In the rows, 128 means zero.
One turn sends every row of this set to another row. A few are shown first. Where does it send the rows asked after them?
bena: [157 141 105 104 138 114 126 152 113 100 144 134 145 133 105]
potur: [151 127 116 102 154 105 145 112 134 136 169 120 153 168 125]
Begik: [127 138 123  91 114 133 132  97 135 136 154 136 151 164 128]
Zari: [118 131 146 110 129 127 128 117 127 127 136 153 117 144 111]
fim: [141 145 111  89 113 136 116 130 128 116 166 140 151 142 113]
gim: [120 137 121 102 121 131 140 104 120 120 113 146 128 157 116]
Mab: [131 127 115 140 129  79 115 133 141 102 119 139 158 161 150]
zafu: [132 136 115 138 115  89 110 142 130  92 120 145 144 161 146]
Lazo: [142 123 150 116 157  97 142 112 134 143 156 128 141 156 128]
Vero: [130 130 112 139 125  84 110 141 138  96 118 144 154 154 144]
muna: [119 133 118  97 125 136 137 100 131 130 142 145 127 165 112]
Mure: [155 138 116  94 133 113 131 119 133 132 177 121 168 157 129]
duv: [123 129 116 139 122  87 113 132 140 100 112 145 152 159 146]
sepi: [151 132 135 113 147 108 121 151 123 116 163 139 134 128 107]
rido: [141 133 117 140 125  78 115 140 133  98 126 137 152 167 153]
beso: [155 130 121 109 156  94 154 110 126 132 142 115 158 166 133]
keto: [129 133 121 139 118  85 117 128 134 101 116 142 146 172 154]
ziv: [148 138 103  97 136 126 122 144 124 110 167 139 137 141 100]

zafu goes to rido
gim goes to bena
And these:
potur goes to muna
Begik goes to fim
Mab goes to duv
sepi goes to Lazo

